Here are some points, each followed by its number:
array([-53., -12., 5., -54., -33., 44., -53., -19., 8., 7., -12., 40., -32.]) 0
array([10., 9., 24., -45., -24., 61., -43., -52., -37., -25., 25., 21., -8.]) 1
array([65., -23., -38., -13., -65., -13., -86., -30., 27., -54., -17., 60., -60.]) 2
array([-3., 19., -12., 42., 6., 9., -8., 1., -6., 20., -74., -24., 42.]) 3
array([17., -6., -4., -11., -3., 8., -46., -56., -12., -34., 23., 22., -3.]) 4
array([66., 31., -37., 75., 11., -24., -19., -60., 65., -39., 37., -58., -46.]) 5
array([-24., 9., 32., -26., 8., 37., -18., -74., -32., 25., -3., 12., -6.]) 6
array([-5., 19., -2., -50., -17., 63., -71., -87., -43., -9., 14., 64., -3.]) 7
array([-39., -18., 3., 32., 51., -46., 110., -63., -28., 118., -11., 91., 6.]) 8
array([27., -43., 26., -38., 9., 12., -19., -3., -36., -64., 2., 32., 1.]) 9
array([36., -17., 33., 30., 25., -4., 59., 63., -70., -12., -42., 12., 33.]) 10
array([-19., 12., -51., -1., -7., -3., -11., 79., 28., 26., -11., -2., 1.]) 11
array([-16., 23., 29., 64., -7., -71., 127., 28., 1., 106., -28., -1., 8.]) 12
New points follow, each followed by the numbers of its five nearest points above, nearest first.
array([-45., -3., 32., -28., -72., 18., 35., 104., 11., 35., 31., -65., 11.]) 11 3 0 10 12
array([-22., -44., -80., -48., -5., 24., 31., 127., 19., -49., 37., 42., -4.]) 11 9 0 10 4
array([-48., 0., 48., -45., -59., 33., 34., 105., 1., 53., 36., -72., 14.]) 11 0 10 3 6
array([-44., -9., -67., -8., -8., -13., 9., 52., 58., 5., -1., -47., 42.]) 11 3 0 4 9
array([-57., -22., 16., 21., 40., -33., 89., 78., 2., 74., -24., 13., 18.]) 12 11 10 8 3
array([-57., -14., 13., -70., -55., 58., -73., -44., 8., 6., -9., 11., -11.]) 0 1 7 6 4
array([21., -44., 38., 21., -89., -66., -24., 5., 36., -6., -28., 45., -32.]) 2 4 9 0 11
array([-64., -32., 10., -83., -52., 28., -69., -43., -5., 40., 0., 88., -31.]) 0 7 6 1 4
array([14., 82., -10., -9., 44., 40., 1., 58., 35., -19., 61., -62., -24.]) 11 5 4 3 1
array([20., 36., 56., 14., -23., 8., -20., -81., -31., 8., -16., -4., -10.]) 6 4 1 7 3
array([80., -24., 4., 4., -95., -37., -64., -46., 31., -46., -37., 69., -64.]) 2 4 9 1 0
